Each row has a name. After each piece below comes the name of the row it's from, unless a question asks for something else. Each question is about the rows just above it.

[-17  27 -41  -4 -17   8  -3   2   1  37 -34  34  -3 -54 -15   0]  P
[ -3  24  29  -8   9 -11  14 -11 -13  25  27  26  15   8   3 -15]  V
[ 10   6  24  -2 -17 -21  -3  12 -15  -6  25  -2  -6  26  10 -20]  D
[ -5 -37 -18  -2  60  20  26  -5   5 -13 -20 -21  24 -12  -3   8]  Q
[ -9  37  18   2  -4  17  -6 -25  13  54  14  50  -6  -8  -6  14]  S
[  3 -22  -7  40 -22 -22 -12  -6  98 -13 -11 -15 -11 -22  -1 -22]  A
[ -3 -51  -3   9  29  12  26 -12  25 -60 -10 -60  27   0  -5  34]  U
[-24  38 -26 -22  17   3  10 -20 -24  44 -26 -22  10 -55 -19 -29]  X
The value that V holds more than once:
[-11]
asked: [ -5 -37 -18  -2  60  20  26  -5   5 -13 -20 -21  24 -12  -3   8]
Q
asked: [ 10   6  24  -2 -17 -21  -3  12 -15  -6  25  -2  -6  26  10 -20]
D
Which row holds these entries in another order? [ 14  -6  -8  -6  50  14  54  13 -25  -6  17  -4   2  18  37  -9]
S
Repeated in Q:
[-5]
Put [ -3 -60  -5  25  -3 -12 -51   9  12  29  26  27 -10  34   0 -60] back in order: which row is it?
U
[  3 -22  -7  40 -22 -22 -12  -6  98 -13 -11 -15 -11 -22  -1 -22] is in which row?
A

[ 89 -21 -66  47  46  65 -19  40] = bas
[ 65  19 -23 -16  33 -36  -7  83] = Valak
[-88 -21 -66  36  46  65 -19  40] = Nol
[ 89 -21 -66  36  46  65 -19  40] = novir
[ 89 -21 -66 -53  46  65 -19  40] = ket
[ 89 -21 -66  36  46  65 -19  40] is in which row?
novir
asked: [-88 -21 -66  36  46  65 -19  40]
Nol

[  31  -51    3  -27   17   40   62  -37  -37  -61   19   41    7 -103
   15   -3   50]  dip
[ 67 106 -17  70  58  -3  30  67 103 106  14 -57 -32 -79  57 -21  51]  kebet
[ 45  63 -42  -6   1  73  81 -42  18  23  36 -27  -6 -29  46  87  12]  fom
[ 76 107 -16  73  57  -9  29  65 106  10  12 -53 -29 -78  49 -12  -8]  nif
[ 71 107 -14  69  56  -9  28  64  99   1   7 -60 -31 -76  56  -9 -13]  kiku
[ 71 107 -14  69  56  -9  28  64  99  50  26   8  45  62 -23   3  86]  fis
[  7 -60 -31 -75  -2  76  82 -37  10  27  35 -31  -7 -34  52  86   7]  Fut
[ 24 -57  -5 -28  18  28  61 -32 -39 -66  17  43   3 -93  12   0  49]  Zan
[-29 -47 -41  -9  -2  71  82 -39  14  32  30 -30  -6 -36  50  88  15]  sir
[ 67 106 -17  70  58  -3  30  67 103  11  14 -57 -32 -79  57 -10  -9]  pedu
The one value in fom and fis:
[45]
Where do [  7 -60 -31 -76] appear?
kiku
asked: [45 62]
fis

[ 40  -5   9  39 -62 -10 -34  54  30 -19  12 -14 -33  58  30  28 115 109
 -19   7] = T
[ 93  44 -29   8  29 -38  67   7 -31  97 -31  62 -55 -32  39  98  25 105
 -29  21] = H
[ 40 -31  21  67 -55  21 -29  44  97  21   7 -32 -29  62  29 105  98  93
 -38  25] = L
[ 40 -31   8  67 -55  21 -29  97  97 -31   7 -32 -29  62  29 105  98  93
  -9   7] = F
Which row holds these entries in another order? [-55 -38 -32 -31 -29 -29   7  21  21  21  25  29  40  44  62  67  93  97
  98 105]
L
Which row holds [ 40 -31   8  67 -55  21 -29  97  97 -31   7 -32 -29  62  29 105  98  93
  -9   7]?
F
asked: [ 40  -5   9  39 -62 -10 -34  54  30 -19  12 -14 -33  58  30  28 115 109
 -19   7]
T

[ -11   63   61   17   67   44  110   51  -95 -108] = tetu
[ -1   2 -63  -1  -1  69  97   2 -66 -16] = Lidur
[ -1  68   3 -50 -40  34 -39  68 -89  62] = pize
[  4  40   4  -9  62  68 -12   4   0  20] = Nav
asked: [ -1  68   3 -50 -40  34 -39  68 -89  62]
pize
Shared by pize and Lidur:
[-1]
Which row holds [ -11   63   61   17   67   44  110   51  -95 -108]?
tetu
Where do [ -1   2 -63  -1  -1  69  97   2 -66 -16] appear?
Lidur
Shared by Lidur and pize:
[-1]
Repeated in pize:
[68]

[-15 -15 -15 -25] -> kal
[-45  38 -27 -56] -> Sunol
[-33  31 -15 -34] -> Muge
[-53  27 -19 -44] -> Kidu
[ 31 -10 -38 -32] -> zug
[  6   8 -10   0] -> Bapu
[ -5  -8  -1 -33] -> Gupe
[-40  27 -20 -44] -> leka
[-33  31 -10 -38] -> bapad
[-45  27 -20 -38] -> nuzig
[-33  -7  -1  -5] -> zile
[-16  26 -26 -41] -> masu
Which value is in both bapad and nuzig?
[-38]
Repeated in kal:
[-15]
Which row holds these entries in another order? [-38 -33 -10  31]
bapad
asked: [-45  38 -27 -56]
Sunol
Put [-33  -7  -5  -1] back in order: which row is it?
zile
The row with [-45  27 -20 -38] is
nuzig

[-59 -27 -20  36 -76 -23] = nibu
[-20 -27 -60 -60 -23  36] = les
[-76 -20 -23 -60 -27  61] = gunip
[ 61 -27 -60 -23 -20 -76] is which row reordered?
gunip
Which value appears more than once in les?
[-60]
Which row holds these entries in another order? [-60 -60 -27 -23 -20  36]
les
Which row holds [-59 -27 -20  36 -76 -23]?
nibu
asked: [-20 -27 -60 -60 -23]
les

[  2   1   5 -24  10 -43  -8 -17  16  -8   0   7  -7 -30  57   1  -7  -3
  42 -12  -3 -27  -1   4  -1  -2 -51  -1  11 -11  -1   2   0  -2   0   1
   1  -1 -15  18  20  -6   1  -1   4   0   6 -32   2 -13   5  -2   1  -1
 119 -54 -28  -1  -4   1 -13   3  -2] : lisan
[   1    2    4   39  -13    7  -22  -15   10   -2    3   70  -18   -7
  -12   -3   -7    8 -108    9    4   -1  -51   -1   -1   -3   -2  -27
  -39   32    1    2   -2    5   -3   -1   -2    0   -3  -60  -33   -4
    6   -6  -35   10    0  -16    2  -24   -1   -1    3   -2   55  -19
   12   15    1   -1   44   32   -9] : Bitos
[  2   1   5 -24  10 -43  -8 -17   7  -8  10   7  -7 -30  57   1  -7  -3
  42 -29  -3 -27  -1   4  -1  -2 -51  -1  11 -11   1   2   0  -2   0   1
   1  -1 -15  18  20  -6   1  -1   4   0   3 -32   2  30   5  -2   1  -1
 119 -54 -28  -1  -4   1 -13   3  -2] : Boz
[   0   -1    2   53    3    3  -11  -29   -4   -1    8   36  -54    9
  -52   -9   -3  -16   47  -34    4   24   -1    9    0    4  -34    5
   38    6    0   -7   -5    8    1   -1    5    0  -27    0   12   -7
    6   10   16    9   -8  -23    5  -32    0   12   -2   -1 -102   65
  -14    1   -1    6   11   74  -46] : Favo
[ -1   0  -2   8 -19   1  -8   4 -12   7   8  37 -46  22 -12   3  -4   2
  46  38   5  22   0 -48   1   0  13   3  37 -10  -1  -7   6   0   0   1
   0   1  -3  24  14  -6  -7   4  61   0  -7  49  -2 -52  -5  -6   1  -1
 -38  41  11  19  -2  11 -23  15  41] : bemo
[  1   2   1  43  15  32 -36 -11 -26   3   1  -6 -24  19  -1   1  -9  -3
   6 -17   9 -57  -2  13   1   3  11  -2 -20  19  -2  -5  -4   2   0  -1
  -1  -1  -3  37 -30   5  -3   9  56 -13  -7 -39   0   1   4   5   2  -1
  13   8   7  -2  -2  -2   9   0  -9] : doso
[  1   1   5 -24  10 -43  -8 -17  16  -8  10   7  -7 -30  57   1  -7   1
  42 -29  -3 -27  -1   4  -1  -2 -51  -1  11 -11  -1 -13   0  -2   0   1
   1  -1 -15  18  20  -6   1  -1   4   0   3 -32   2  30   5  -2   1  -1
 119 -54 -28  -1  -4   1 -13   3  -2] : sipug
Which row holds [ -1   0  -2   8 -19   1  -8   4 -12   7   8  37 -46  22 -12   3  -4   2
  46  38   5  22   0 -48   1   0  13   3  37 -10  -1  -7   6   0   0   1
   0   1  -3  24  14  -6  -7   4  61   0  -7  49  -2 -52  -5  -6   1  -1
 -38  41  11  19  -2  11 -23  15  41]?
bemo
asked: [   0   -1    2   53    3    3  -11  -29   -4   -1    8   36  -54    9
  -52   -9   -3  -16   47  -34    4   24   -1    9    0    4  -34    5
   38    6    0   -7   -5    8    1   -1    5    0  -27    0   12   -7
    6   10   16    9   -8  -23    5  -32    0   12   -2   -1 -102   65
  -14    1   -1    6   11   74  -46]
Favo
The row with [  1   1   5 -24  10 -43  -8 -17  16  -8  10   7  -7 -30  57   1  -7   1
  42 -29  -3 -27  -1   4  -1  -2 -51  -1  11 -11  -1 -13   0  -2   0   1
   1  -1 -15  18  20  -6   1  -1   4   0   3 -32   2  30   5  -2   1  -1
 119 -54 -28  -1  -4   1 -13   3  -2] is
sipug

[-55 -25   2   6  46  20  27 -44  -6 -11 -36   2 -22 -58  20  33  -7 -38] = milod
[-16   2  -4  45  -9   0 -10 -13  18  -2  -5  38   3  10  -8  47 109  47] = dure
[  1  22  16 -25 -50 -45  14 -20  31 -55 -47  32  -9 -40 -47  -4  -1 -17] = Malo
[ 47  -4   2  38 -16  -9  47   0  -8  18   3 -11 -13  45  -2 109  47  -5] = Nat
[-22 -36 -26  20  33  46 -58  20 -55   6 -11 -44  -6  -7  27 -38   2   2] = vov
Which value appears more than once in Malo?
[-47]
[  2 -11 -44 -58  46   6  -7   2  33  20 -55 -26  -6  20  27 -38 -22 -36] is which row reordered?
vov
asked: [-55 -25   2   6  46  20  27 -44  -6 -11 -36   2 -22 -58  20  33  -7 -38]
milod
Which row holds these entries in another order? [ -2  45  47  47   2 -11  -9 109   3   0 -13 -16  38  47  -4  18  -8  -5]
Nat
asked: [-22 -36 -26  20  33  46 -58  20 -55   6 -11 -44  -6  -7  27 -38   2   2]
vov
The value that Nat holds more than once:
[47]

[ 17  -6   9 -67 -47 -35 104  10  -1] = piv
[ 113   78  -28  -47  -71    9   27 -101   94] = Tido
[ 14 -40 -47  88 -17  79  -3 -78 -48] = Gedin
asked: [  9 -67 -47 -35 104  10  -1]
piv
Which row holds these entries in another order? [-101  113  -47    9   78   94   27  -28  -71]
Tido
Shared by Gedin and piv:
[-47]
Which value is in both piv and Gedin?
[-47]

[ 21  24  16 -41 -56  42 -11  11  34  36  24 -23 -32 -14 -15 -72 -28  10
   1 -60  -5  40  40  -8  10   0 -38   2  37   7  41   9   7   6 -63 -16
  65  30 -21 -19 -19 -65 -35]  kogu
[ 21  24  16 -41 -55  42  -9  11  34  35  24 -22 -31 -16 -13 -71 -27  10
   1 -59  -5  40  40  -7   9  -2 -36   2  37   7  40   8   7   5 -61 -16
  64  30 -21 -19 -19 -64 -35]  Mapom
[-24 -23  -5  56  43 -57 -39   3 -69  29 -28 -38  31 106 -56  13  16 -21
 -62   5   2 -46 -16 -54   6  83 -22  -2 -32  22   3  45 -19  38  23   8
 -50  -9  62  18  28  51  42]  Sidim
[ -5  -8 -11   4  24  -5  30 -11   9 -46  -5  40  10 -44  43  54  15   3
  -7  48   3  -9 -25  36 -11 -44  44   0 -14 -18 -36 -32   5 -25  40   9
 -28 -21 -16   7   1  27   7]  vof
[ 21  21   7 -47 -42  48  23   1  54 -10  24  20 -28 -73  33 -26 -17  16
  -7 -18  -3  12  11  34  -1 -55   5   2  30 -13   8 -28  14 -24 -30  -9
  49  14 -46 -16 -23 -49 -36]  Foli
[-23 -24 -12  48  52 -49  -8  -6 -48 -13 -26   1  32  49 -11  52  24 -14
   3  41   4 -44 -32 -15  -4  31  16  -2 -36   4 -25  11 -12  11  49  13
 -61 -23  37  19  23  61  39]  Fupuz
[-21 -20  -2  51  35 -52 -42   5 -66  37 -25 -44  27 108 -61   0  11 -20
  12  -6   1 -41  -9 -58   8  86 -30  -2 -27  25  11  49 -19  40  12   5
 -40  -4  61  15  26  41  37]  remu
[ 21  -2  10  64  -5   8 -61 -19   7 -13 -36 -61  24  34 -21   7 -55  11
 -16 -35  16 -16   1 -27 -71 -64   2 -59 -22 -41  40  40  -9   9 -31  -7
  39  35   5  42  30  37  24]  gumoz
[ 16  17   9 -34 -37  35   5   4  34  10  18  -1 -23 -34   8 -37 -17  10
  -2 -30  -3  31  23  10   3 -21 -12   1  26  -2  18  -7   8  -7 -35 -10
  43  17 -26 -13 -16 -44 -28]  naki
The row with [-49 -36] is
Foli
[-21 -19 -19 -64 -35  21  24  16 -41 -55  42  -9  11  34  35  24 -22 -31
 -16 -13 -71 -27  10   1 -59  -5  40  40  -7   9  -2 -36   2  37   7  40
   8   7   5 -61 -16  64  30] is which row reordered?
Mapom
asked: [-21 -20  -2  51  35 -52 -42   5 -66  37 -25 -44  27 108 -61   0  11 -20
  12  -6   1 -41  -9 -58   8  86 -30  -2 -27  25  11  49 -19  40  12   5
 -40  -4  61  15  26  41  37]
remu
[ 21  24  16 -41 -55  42  -9  11  34  35  24 -22 -31 -16 -13 -71 -27  10
   1 -59  -5  40  40  -7   9  -2 -36   2  37   7  40   8   7   5 -61 -16
  64  30 -21 -19 -19 -64 -35] is in which row?
Mapom

[ -7   2  -5  39 -35   4   8 -48   8] = nep
[-41 -18  15  32 -18   0   8 -23   8] = Kosel
[ -9  21  27  -5  13  14 -29 -11 -28] = San
[-16   5  17   5   0   7 -12 -10 -11] = fulud
[  2 -15  -7  49   6  56 -28  -8 -56] = bera
[-85   4  56  44 -38   2   8 -54   9] = Tuzip
[-76   2  49  39 -35   4   8 -48   8] = ras
[ 37  -4 -31 -15  19   2  -4  26  -7] = nasun
[ -4  35  46 -28  16 -17 -21   7  -7] = revor
asked: [-16   5  17   5   0   7 -12 -10 -11]
fulud
Which value is in both San and nep?
[-5]

[ -2  29 -24 -68  40 -36 -46  24 -18] : viv
[-33  64 108 -50  23 -37 -39   7  -9] : minuv
[ 63  56  -3 -81  42 -26 -19  41  -6] : mebu
[   1  -33  -14  111   11  112  -55  -16 -105] : vil
[ 42  41  -2  56 -19  -6  63 -26 -81] : Rokif
[-94 -31  39  63 -35  -2  12 -48  14] : gisi
[ 67 -12 -55 -32  50   4 -22  57  42] : Boru
[-23   4   4   4  -3  29 -24   4 -30] : gisu
[   4   26   14  -38   63   -6 -105   24 -102] : pafat
[  3  81  92 -66  39 -38 -51 -38 -19] : Lazuf
[ -5 -26  -9  75  -4  66 -24 -18 -52] : voze
[-51 -69 -11 104 -45  16  36 -40  22] : gaki
The value that gisu holds more than once:
[4]
Which row holds these entries in another order? [ -6  63  56  -3 -81  42 -26 -19  41]
mebu
Which row holds [ -3  29 -24]?
gisu
The one value in Rokif and Boru:
[42]
Repeated in Lazuf:
[-38]

